In the rows, zero is written as 128.
These are runs of 7 systems, one row a step. Runs of the same system follow the same rule from any start.
run 1, k_132, 11 rows:
[[143 159 111  96 125 117 181 132 144 131 109 102 152 157 131 167 129 117
   91  49 119  98 156 140  66 117]
 [154  95 114 149 100 118  95 143 101 147 170 122 116 109  97 148  99 134
   79 143 137 186 164 113  58 103]
 [105 134 191 134 130 152  94  93  94 115 134 129 121 120 135  87 132 129
  143 204  81 145 171 120 155  97]
 [ 92 124 128 122 102 135 162  96 130 125 123 120 180 138 187  67  96 111
  158  84 100 105  97 152 171 137]
 [127 138  53 138  62 133 145 131 165 150 110 119 159 128 105 126 174 130
  131  79 168 105 133  93  99 115]
 [182 141 157 106 115 146 122  96  80 144 102 107  90 137  76 181 152 157
  101 113 118 155 152 127  83 107]
 [109 124 175 124 165 130 124 152  71 143 186 127 134 152 177 125  87 112
   90 130  83 155 170 117 120 103]
 [ 74 128  94 137  86 106 139 110 166 110 145 136 175 102 142  66  82 137
  141 184 103 127 154 140 135 111]
 [152 110 113 150  72 177 116  80 138 121  87 110 135 102  98  84 171  99
  177  94 111 103 104 130 129 141]
 [129 152 160 109 124 140 134 107  99 158 103  93 136 168 148 152 177 137
   90  51 180 135 123 104 123  95]
 [147 144 108  99 109 105 178 166  81 145 167 152 144 154 129 163  93 182
  113 140 108 161 170 111  94 103]]
run 2, k_132, 11 rows:
[[137 119 165 139 133 165 111 114 125 146 137  81 153 118 139 103 213 139
  129  94 154 156 163  92  83  99]
 [153 146 173  96  74 100 165 114  69  93 104 142 160 169 155 134  92 154
  114 132 130 145 157 128 120  86]
 [ 97 116  70 142  81 136 111 133  86 196 166 159 128 136 126 111  92 104
  128 125  66 109 146  98 136 125]
 [ 77 148 114 122 141 147 137  44 172 134 114  69 132 111 106 102 162 138
  128 129  91 130 161 140  97 110]
 [181 107 159 143  93 174 162 127 103  74 135  91 166 128 145 108 120 111
  126  64 135 170 124 131  96 109]
 [114 157 147 127  48 127  95 154  99 176 126 154 154 141 126 120 122 137
   83 142 162 123 165  94 150  71]
 [124 126 118  89 119 113 142  73  89 187 129 138 134 125 123 110 133 176
  173 137  42 120 152 145 110 139]
 [ 98 117 108 150 137 133 142  96 138  92 133  84 142 151 158 114 127  53
  107  78  90 107 163 111  74 116]
 [120 121 111 152  57 152 128  98 121 115 139  91 140 111 104 110 110 162
   94 131 179 204 118 119 125  82]
 [158 162 180 112  90 194 132 148  84 156 123 147 146 132 114 111 159 144
  155 137  78 115 168 112 158 101]
 [ 99 136 142  88 117  83 133  97 128 182 116 121 169 144 169 114  90 117
   98  73  96  91 151 165  99 120]]
run 3, k_105 (11 x 26):
[[128 146  63 147  77 160 124 157 191 139 119 138 116  87  56 138 112 126
  118 141 147 111 105 143 150 136]
 [165 129 213 104 173 156  89 116 132 170 112 105 112  93 106 131 173 154
  128 113 124 136 125 171 121 140]
 [133 113 174 117 158  70 142 160  97  94 144 142 167 168 210 127 125 121
  122 122 151 135 158 104  98 116]
 [109 115  45 148  71  90 127 127 116 116 126 179 114 138 109 129  88 123
  150 185 124 114 117  99 149 134]
 [103 147 118 133 160 193 117  74 142 157 111  97  76 112  81 130 161 115
  144 117  78 111 104 144 162 147]
 [134 137 172 116 179 142 168 148 158  99 143  78 161 130 170 133 129 134
   92  66 167 157 118 155 108 120]
 [173 115 113 137  75  92 119 209 134 120 141 181 158 114 119 136 110 148
  126 166 180 134 146 111 110 122]
 [125 129 153 113 126 116  72  90  91 174  97 164  86 127 101 129 139 126
  153 181  75  90 139 131 153 140]
 [ 81 116 124 128 201 124 162  75 119 107 142  85 129 160 189 114 131 106
  139  87  92 133 113 128 127 142]
 [127 136  61 158  93 138 175 166 179  69 136 117 146 126 112 142 112 121
  111 116 187 145 107 111 125 119]
 [177 147 159 119  98 170  86 159 128 180 113 151  99  86  58 149 139 158
  123 148 137 127 115 153 158 134]]
run 4, k_986 (11 x 26):
[[106 182 132 100 140 118 162 162 191 130 107 130 150 134 134 149  90 100
   89 100 122  64 137 175 144 129]
 [157  66 103 143 138  97  84 141 166 157 154 125 129  66 106 114 130 145
  142 132 150 157 109 155  72 170]
 [144 133 184 137 164 125  93 125 105  82  94 137  95 156 137 146 197 103
  143 174 148 113 154  84 129 118]
 [112 129 122 112 143 104 165 138  82 120 149 154 121 164 172 143  49 142
  123 124 127 145  75 147 189 142]
 [ 84 151  39 142 138 144 144 158 201 161 144 134 132 110 103 125 153 120
  144 127 113  81 133 112 133 146]
 [178 121 180 109 163 127 112  96 161 102  87  94  97  92  86 153 136 138
  116 125 132 139 113 192  91 151]
 [143  98 170 157 161 129  93 195  95 124 170 141 139 142 184 124 144  99
  120 114 178 150 121  86 136 128]
 [ 97 163 105 103 112  73 149 136 133 114 108 183 129 147 130 136 102 168
  145 211 132 106 138 124 172 123]
 [140 107  81 131 164 152 140 113 129 145 137 126  93 120 110 135 119  98
  166  89  51  97  92 153 124 186]
 [ 89 141 147 137 179 123 105 111 188 122 114  73 115 125 135 144 162 112
   71 101 197 135 122 131 112 115]
 [192 109 146 134 120 133 149 195 115  82 151 156 140 109 123 139 122 175
  154 162 171 181 110 130 137 137]]
run 5, k_135, 11 rows:
[[132 152 119 147 141 183 137 172 140 105 137 133  83 124  91 163  75 103
   98 134 135 131  78 150 196 139]
 [120 143 175 119 164 155  98 177 179 186 154 132 152  75 127 100 154 163
  135 146 142 126 127 156 164 139]
 [165 110 171 100 169  67 135 129 159  85  94 139 157 121 162 121 156 133
  169 139 133  96 143 158  83 161]
 [126  83  89 157 143  71  93 122  99 109 116 154  84 163 149 153 120  82
  134 130 165 114  85  93 132 162]
 [ 70 167  96 134 169 153 139 107 125 138 136 120  77 148 112 152 149 167
  131 171 142 151 103  99 197 120]
 [139 164 146 106 187 176 186 176 171 111 146 117 132 111 121 146 102 135
  128 112  92 119 116 181 156 151]
 [153  99 149 142 144 105  75 189 196 142 134 137 149  76 129 116 131 103
  112 126 177 110 120 158 103 155]
 [151  97 164 129 146  82  91 101 107 100  96 152 112 128 139 117 186 153
  183 187 158 135 123 110 129 146]
 [ 97 141 118 119 179 103 153 118  86 107 116 150  93 195 175 159 110  99
  137 122 109  98  96 112 176 147]
 [ 70 150  49 139 160 135 153 149 188 155 162 115 112 115 109 146 102 148
  106 125 150 136  88 137 164 146]
 [177 140 156 130 168 182 130 164 183 105 125 114 113  79  74 140 173 146
  148 148 127 133 133 155 117 149]]
run 6, k_497:
[[ 92 133 148 127 237 130 154 144 140 106 183  95 124 135 173 134 129 142
  116 139 121 169 139 127 121 130]
 [149 132 122 147 104 120 147 178 175  40 116 159 144 109 116 121  86 106
  138 183 143 113 130 145 142 134]
 [134 103 127 141 112 139  65 117 127 180 106 157 104  97 106 105 146 122
  169 133 136 100  68 140 186 170]
 [111 145 145  92 216  99 156 111 130 141 114 110 123 160 173 152 191 160
  148 100 144 118 117 120 125 147]
 [167 122  90 131 146  94 172 188 131  70 145 149 113 147 121 186  77 123
  106 137 144 142 126 127  95 142]
 [113 127 118 159 133 159  64 152 144 160 147 150  78  87  70 132 115 120
  114 199 121 134 122 130 169 136]
 [110 138 196 107 198 150 139  96 142 113 117 107 136 117 165  94 152 142
  168 136 100 125 109 166 171 147]
 [150 107 102 135 137  82 158 181 160  78 120 152 165 146 179 129 122  95
  147  94 173  93 103 123 114 159]
 [138 120  76 133 106  95  91 131 131 162 110 159  79 115  67 170 145 165
  132 168 176 132  99 111 134 146]
 [129 148 170 110 216 168 135 122  88 141 142 117  73 145 123 164 150 143
  134 138  74 140 126 129 155 142]
 [ 99 133 137 135 179 106 153 181 179  76 161 126 153 129 173 124  67  92
   94 131 136 123 128 158 135 134]]
run 7, k_105:
[[127 158 137  84 164 109 160 163 169 159 158 128 147 100 114 149  89 180
   98 140 101 137 157 183 102 127]
 [167  76 148 156 148  97  74 161 146  99 138 143 125 101 126 119 120  70
  129 153 112 111 159 135  64 152]
 [111 102 160 153 118 111  84  70  97  85  94 132 104 142 150 102 144 114
  152 171 169 145  92 106 174 125]
 [117 162  97 113 127 168 202 129 102 125 129 137 139 165 152 126 148 156
  181  99 108 118  93 104 193 137]
 [114 171  80 101 136 116 157 162 189 175 126 125 130 126 102 176 105 134
   81  82 137  90 125 159 117 136]
 [162  90 144 137 172 114  79 149 147 146 160 115 103  76  92 146 140 146
  110 158 140 174 146 146  62 145]
 [143 122 207 145 141 129  99 134  88  58 116 143 117 148 157 116 132  90
  132 186 129 134 158 105 142 107]
 [ 91 122 101 130  95 118 152 115 105 124 126 161 151 146 173  89  82 126
  169 128 116 112  75 132 206 144]
 [106 156  56 116 139 137 160 116 192 162 107 117 130 117 100 138 182 142
  159  92 123  80 115 128 126 155]
 [173 128 148 110 173 121 129 132 135 125 121  93  90 124  94 195 135 146
   78  91 163 161 119 153  73 134]
 [136 116 169 153 148 132  92 200  91 124 182 153 125 130 149 133 115 121
   98 176 150 167 160  90 133 103]]
run 8, k_817:
[[133 128 227 108 161 113  87 156 125 155 152 125 157 106 159 108 129 149
  100 150 142 151 167 152 116 108]
 [123 101 112 129 109  68 144 134 123  84 128 166 174 142 182  87 115 112
  177 166 102  99 160 113 105 136]
 [105 112  62 156  81 131 104  63 111 134  93 128  88 145 104 126 121  85
  140 110 120 101  85 111 151 142]
 [115 151 131 122 165 189 152  94 118 153 140  69 103 135 113 149 172 166
  112  76 146 177 102 119 142 115]
 [165 168 160  99 128 138 184 204 149 105 144 133 166 130 127 158 101 156
   93 120 139 138 165 152 107 104]
 [146  95 136 140  84  90  60 164 136 164 140 174 143  89 115 104  90 108
  117 172 118 106 158 140 101 134]
 [ 92  99 145 142 150 116  89  47 111 115 107 111 117 130 154  80 177 107
  173 157 100 121 137 108 124 134]
 [117 134 101 127 126 142 198  92 101  72 114 102 129 181 163 139 112 117
  137  71 140 139  80 118 155 128]
 [132 160  73 131  83 162 145 181 144 181 149 133 127 121  83 162 120 156
   90  95 168 138 115 115 145 110]
 [154 148 185  97 144 138 100 136 147 170 127 123 128  85  84 134 149 166
  116 162  93 131 186 164  89 117]
 [140  84 182 136 157  83 106 129 115  76 136 130 150 137 187 101  99  74
  127 133 108 120 156 139  84 135]]
run 9, k_135, 11 rows:
[[115 111 114 105 147 103 169 124 126 159 163 107 174 136 179 114  85 125
  115  52  88 128 131 157  83 138]
 [130 116  66 163  76 117 116 133 170 103 122 115 132 112  88 135 151 114
  106 142 173 135 160  89  69 104]
 [173 126 181 127  88 178 110  89  54 120 105 130  91 129  90 132 127 140
  141 150 102 158 117 130 158 112]
 [ 80 152 158 109 137 132 138 146 106 178 162 124 177 156 194 104 104 117
   97  86 101 111 158 123 147  99]
 [125 121  56 123  73  87 166 115 183 115 121 128 171 102 108 113 113 161
  140 136 135 125 143 145  75 127]
 [184 103 130 154 101 175  90 105  87 125 104 119  82 124  77 144 166  84
  138 105 101 122 130 105  97 134]
 [ 90 147 192 115 130 130 116 100  82 150 139  98 137 155 167 124 109 145
   69 114 157 172 136 122 152  75]
 [126 143  78 116  86 120 198 175 136 115 161 159 189 131 145 108  97 161
  157 144  95 126 162 120 120 118]
 [145 123 104 136  79 136  84  94 153 158  86 126 105 101  67 130 128  81
  121 113  91  74 137 153  97 141]
 [127  94 169 138 144 149 105  72  82 145 146  75 127 126 150 107 163 148
  120  91 151 197 119 112 103 109]
 [130 168 131 120  93 121 188 168 111  71 126 146 168 178 160 141 112 129
  110 133 144 124 171  94 130  82]]
run 10, k_986, 11 rows:
[[150  92  72 156 151  91 103 182 147 138 150 138 103 123 116 174 138 109
  105 108 187 133 109  99  83 156]
 [130 151 157 128 178 134 101 140 120 117 127 147  63 124  86 166 145 157
  124 219 134 147 135 121 163 126]
 [115 130 156 126 195 147 157 168 131 105 162 139 138 134 178 112  84  99
  148 124  78 110 105 161 173 161]
 [ 90 121  80 139 133  73 116 138 217 123 109 136 148 107 141 113 125 107
  126 129 178  84 103 144 127 155]
 [190  99 127 128 159 119 111 122 124 118  99 136  81 111  89 161 183 158
  173 137 156 140  82 131 114 175]
 [125 156 173 116 202 128 126 178  97 138 140 141  95 175 161 182 137 111
   95 115 144 115 126 107 159 127]
 [ 92 135  83 123 163  88 159 176 171 124 176 154 138 114 137 134  65 159
  120 181 122 141 128 151 140 144]
 [144 109 109 156 155 147 102 134 185  95 108 135  98  91  90 120 151  74
  167 155  97  80 122 144 119 174]
 [128 110 192 123 185 107  88 101 130 122  98 110 105 130 161 133 145 121
  119 105 189 135  68 154 159 152]
 [135 133  95 122 158 103 170 203 126 122 157 166 148 155 166 153 154 168
  156 132 175 134 111  87 149 143]
 [142 156  98 107 146 100 132 158 147 138 110 170  82 133  78 189  92 120
  115 162  91  78 139 152 128 153]]
run 11, k_31 (11 x 26):
[[122 136 162 100 155  82  85 127 110 177 134 152 111 122 115 144 136 157
  115 192  94 120 196 128  90 118]
 [113  83 118 153 171 110 134  83 109  65 147 113 109 137 157 107  94  88
  153 155  69 145 132 131 102 149]
 [ 81 138  85 168  95 155 134 105 165  83 107 109 128 133 131 106 123  95
  126 118 179 122  79 112 184 120]
 [167 164 141 100 100 181 153 150 134 172 108 134 141 109  95 135 163 185
  154  92 143 123  94 149 174 135]
 [162 137 171  93 170  98 118 183 121 176 140 140 141 143 151 165 139 123
   93  89 119  99 173 135  76 130]
 [109  88 105 140 140  51  96 108 122 110 152 137 114 120 131 132  93 138
  110 195 132 167 157 121  72 127]
 [107 120 105 174 117 176 125  92 108  65 123 125  94 135 112 103 133  87
  168 176  93 132 121  96 168 125]
 [104 159 151 116 125 171 157 113 149 132 105 107 143 133 149 109 114 123
  127  70 144 107  67 166 208 134]
 [156 137 106 105 125 116 152 189 168 182 142 135 176 107 129 138 167 173
  133  76 164 116 133 132  93 141]
 [178 122 154 114 126  81  89 139 106 131 106 149  96 131  90 179 134 127
   99 165 125 120 181 124  59 121]
 [ 95  88 139 158 166 120  96  92  68 112 167 123  89 142 157 114  97 110
  127 173  99 177 121 108 140 128]]
run 12, k_497, 11 rows:
[[122 174 143 125  97 171 188 124  90  71 114 122 145 178 146 128 134 115
  131 128 103 124 167  92 148  78]
 [115 138  95 125  54 131 128 136 140 180 129 136 157 116 117 116  54 108
   88  82 114 102 114 163 142 122]
 [126 116 122 122 123 145 106  94 151 185 135  94 152  88 105  95 197 161
  146 114 109 138 170 120  67 120]
 [174 121 198 120 108 122 132  97  74  67  97 107 134 161 149 137 130 106
  105 107 137 149 159 119  84  95]
 [ 85 120  79 156  60 124 119 141  86 156 166 151 144 151 150 107  77 116
  102 131 138 146 128  84 157  96]
 [ 90 176 104 102  96 154 153  67 153 160 101 109 135 117  87 111 149 158
  141 140  72 101 162 141 130 105]
 [174 104 158 127 121 162 138 117 118 121 124  83 147 123 137 120 124  84
  113  32 104 128 126 155  72 134]
 [115 117 133 148  80 106  96 150 127 142 147 121 164 124 143 112 142 141
   83 134 207 169 158  84 100  78]
 [141 148 139 105  67 136 148  88  62 129 109 155 130 145 109 119 119 171
  160 175  73 135 161 118 145 100]
 [ 90 132 115 130 125 139 122 102 117 163 129 111 130 153 153 118 102  54
  100  61  67  77 141 131 119 123]
 [103 120  87 139 102 128 147  91 180 122 139  68 160  99 118 107 135 159
  101 104 169 177 133 132  75 102]]
run 13, k_817, 11 rows:
[[109  82  96 179  95 140  78 156 117 162 170 142 147 115 154  82 134  94
  136 115 160 138 104  85 147 131]
 [106 175 137  95 107 137 156  57 143 124  69 112 134 135 111 116 187 178
  164 149 123 109 142 132 151 109]
 [180 112 130 111 136 130 157 148  80 145 143 123 126 154 141 166  91 107
  107  39  98 129 111 148  92 148]
 [ 83 139 100 152 117 102  95 149 167 142 151 119 128 117 112 138 135 136
   68 170 188 154 171  90 100  87]
 [164 116 164 123 110 165 139 101  98  93 129 134 128  99 103  93 115 150
  182 185  56 151 142 156 135 133]
 [ 98 129 155 142 129 136 107 138 129 135 116 119 149 156 186 107 123  45
  101  63 136  76 120 117 151 123]
 [108 120  73 114  90  90 155  88 145 151 125 118 156 113 126 114 143 208
  149 127 178 169 102 128 116 125]
 [193 147 134 122 116 174 142 148  91 116 108 135  96 147  79 175 162 108
  133 113  81 104 167 105  95 121]
 [ 86 128 174 125 146 101  87 116 118 157 151 111 121 129 149 132  61 118
   46 134 145 158 133 157 136 100]
 [119 106  95 150 122 145 159 152 149  97 175 131 179 101 147  73 155 148
  190 160 103 146 158 100 111 130]
 [147 148 145 126  65 138 115  87 138 102  48 133 121 136 104 127 115  78
  125 106 125  67 109 157 153 126]]
run 14, k_31:
[[110 126 144 136 112 135 134  49 156  64  82  83 138 124 130  92 128  81
  132 121  93 108 149 152 100 114]
 [150  99 116 150  67 154 139 114 102 119 128 105 154 132 146 107 126 130
  131  56 188 168  71 116 140 120]
 [123 187 137  96  76 148 141 147 108 189 118 142 152 148 114 143 165 169
  108 118 140 113 174  95 140  77]
 [152 117 147  95 130 110 136 118  95 163 152 126 137 121 124 135  73 139
  109 114  48 136 168 171  68 130]
 [ 85  90 110 176 118 120  87  96 145 101 150  91 137 119 145  91 125  69
   98 135 131 145 161  98  77 104]
 [133 133 140 137  51 163 148  68 111  76  89 112 143 123 113  90 132 155
  158 149 145 162 108 130 164  99]
 [143 147 141 112  91 174 152 153  86 176 130 137 162 157 158 120 136 111
  133  42 107  96 120 114 158 120]
 [104 144 115  88 115  76 128 110 151 197 128 111 158 120 124 139 118 169
   80 100 132 125 168 150  69 107]
 [170  87 112 155 109 140 122 114 100  92 151 110 116 115  94 126 131 116
  132 149  91 172 177 105  42 114]
 [ 94 133 177 153  92 155  98  84  89  92 115 110 120 149 147  98  94  81
   91 142 134 145 129 117 172  84]
 [ 98 134 107 114  84 155 171 113 126 161 147 126 192 118 160  68 126 172
  172 100 111 135 108 135 170 124]]

Which system made each of these runs?
run 15:
[[151 100  64 135  56 100 135 129  76 157 135 144 136 159 130 145 115 127
  119  79 145 138 123  86  86 120]
 [ 84 160 103 134 101 162 102  86 115 181 135 106  94 129  76 139 146 139
   91 154 102 142 172  93 123  83]]

k_105
run 16, 2 rows:
[[ 95 137 112 110 209 119 128  90  98 164 138 126  63 153 121 170 130 136
  131 142  68 124 123 129 137 153]
 [ 91 132  97 152 197 144 167 146 190  67 164  89 117 119 133 139 100 106
  104 131 132 152 116 144 122 138]]

k_31
run 17 (2 x 26):
[[ 97 175 127 114 138 189 145  95 152 168  99 100 119 128 108 125 176 137
  140  83 118  96  98 138 185 130]
 [155 138 142  93 163 109 175 161 153 142 148 101 160 127 145 157 125 168
   95  67 153 151 134 160  75 130]]

k_105
run 18, 2 rows:
[[ 93 160 107 131 140 171 144 135  95 148 131 152 104 167 140 132 123  88
  146 122  67  75 120 102 198 135]
 [ 87 149  81 112 148 126 163 112 205 157 137  83 146 103 117 132 113 151
   97  82 135 130 113 172 108 136]]

k_132
run 19, 2 rows:
[[156 131 201  99 168  77 132 145 120  85 126 135 135 135 147 152 105 144
  100 172 128 146 178 153  82 112]
 [112  85  95 168 107 102 102 156 103 105 165 172 133 135 158  95  77  79
  147 173 105 123 131 101 142 139]]

k_817
run 20:
[[137 114 158 130 161 113 101  48 107  83  77 115  73 136 112 138 171 130
  159 169 133 138 111 127 128 142]
 [108 134 110 147 162 154 165 157  97  99 154 128 114 178 174 148 108  96
  122  84 146 135  79  97 185 136]]

k_497
run 21:
[[106 128 160 129  90 100  76 151 155 155 130 152 149  96 133 101  54 107
   80 153 148 112 126 173 159 119]
 [127  89 112 134 136 114 114  98 131 142 130 139 149 102 144  73 191 154
  218 153 102 122 129 112 116 159]]

k_986
run 22 (2 x 26):
[[152 111 115 145  70 176 124 139  68 151 176 134 126 113  94 119  84 139
  118 140  78 177 150 118 116 105]
 [ 76 160 178 119 120 155 101  93 144 162 122 106 153 114 138  78 141 112
  116 145  80 101 185 136 139  90]]

k_132
run 23:
[[178 158 137 118  89 184 153 160 141 132 124 114 136 116  79 151 116 107
   94  87  87 108 171 148  87 108]
 [125  96 181 133 101 101  55 118 117 182 144 116 151  98 144  97 103 121
   79 114 154 152 141 148 100 108]]

k_105
run 24, 2 rows:
[[119 168 153 112 108 175 194 133 139  95 131 115 165 125 141 105 112 181
  139 128 146 161 105 152 192 105]
 [166 133 115 114  74 131 131 185 158 171 120 158 177 108 118 118 123 107
  136  77 111  65 146 148 105 141]]

k_986
run 25 (2 x 26):
[[103 140 168 131  77  99  65 121 107 166 108 146 146 138 147 108 148 130
   97 154 186 121 153  93 150  82]
 [115 129 100  95 110 110 183  70  70 139 129 138 140 161 149 117 112 173
  174 126  58 135 134 126 127 130]]

k_497
run 26:
[[159 132 131 118 146 153 192 106 127  71 115  89 130 139 133 148 155 174
  148  90 169 178  82 136 132 133]
 [163 160 130 127  97 149 125 227 128 163 138 163 136 139 112 169 113 109
   83  97 159 100 140 113 142 114]]

k_986
run 27, 2 rows:
[[176  92 137 156 161 135  91 141 120  82 120 146  76 118 101 146 124  66
  152 161  85 104 126 132 110 169]
 [ 78 127 162 147 165 132 103 100 129 107 117 112 111 142 172 108 135 108
  125 131 182 139  70 123 203 130]]

k_105
run 28 (2 x 26):
[[116 126 133 120 120 156 157 108  97 133 146 129 132 122 142 106  87 178
  155 125 129 175  58 157 208 140]
 [121 169  99 115 122 145 161 173 182 157 115 133 171 132 133 125 179 113
  142  81 119  56 158 114 120 129]]

k_986
run 29, 2 rows:
[[144 193 140 109  67 186 169 132 127 112  80 136 136 144  95 137 147 146
  135 125 129 102 131 125 183  96]
 [154 118 154  95 136 127 118 158 106 215 155 134 145 117 144 136  96 135
  104  54 103 122 118 168 112 146]]

k_31
run 30, 2 rows:
[[133 116 166 139 132 154 122 167 154 103 162 136 149  86 137  90  51 103
  122 152  97 135 116 184 161 141]
 [114 112 134 142 102 113  80 133 183 155 106 143 172  87 144  70 174 119
  164 132 173  90 115 129 145 144]]

k_132
run 31:
[[139 134  67 116 112 111 137 137 111 172 119 167  85 136  91 173 114 173
  145 129 149 127  66 128 171 160]
 [115 167 133 108 215 163 139 152 154 170 148 108  97 128 106 167 171 134
  117 117  84 107 156 131 118 139]]

k_986
run 32:
[[ 65 155 133 125  90  78  96 104 149 144 102 126 148 147 150 115 104  99
   68 139 158  95 168 121 125  83]
 [150  88  79 130 104 145 151  86  89 144 150 123 127 108 109 103 142 181
  194 125  88 176 106 122 110 149]]

k_132
run 33:
[[139 123 111 138 122 152 143 166  78 147 155 158 126 148 150 130 139 162
  164 118 165 156  69  90 199 141]
 [ 97 197 122  85 158 118 152 160 161 177 115 153 128 145 119 162 133 142
  113 139  92  63 163 139 149 125]]

k_31
run 34:
[[129 139 137 139 106 168 143 156 112 129 118 134 152 160 172 117 127  80
  130  51 149  94  83 111 188 131]
 [113 155  93  87 100  82 142 128 165 197 120 139 154 109 106 140 135 207
  118 127 164 124 129 149 118 124]]

k_986
run 35 (2 x 26):
[[127 114 130 127 156  91 141 142 115 120 116 131 143 180 198 142 135  82
  120  49 164  93  97 111 124 147]
 [106 146  52 117 104  89 144 127 142 162 131 142 112 129  87 166 130 199
  116 162 172 154 121 107 123 119]]

k_31
run 36:
[[104 117  95 167  92 148  97 142  76 135 160 165 106 142 122 114 113 102
  138 184  97 135 150  66 158 109]
 [ 74 166 133 105 127 156 160  50 143 125  98 102 127 130 125 100 112 139
  145 133  73 112 116 167 178 122]]

k_986
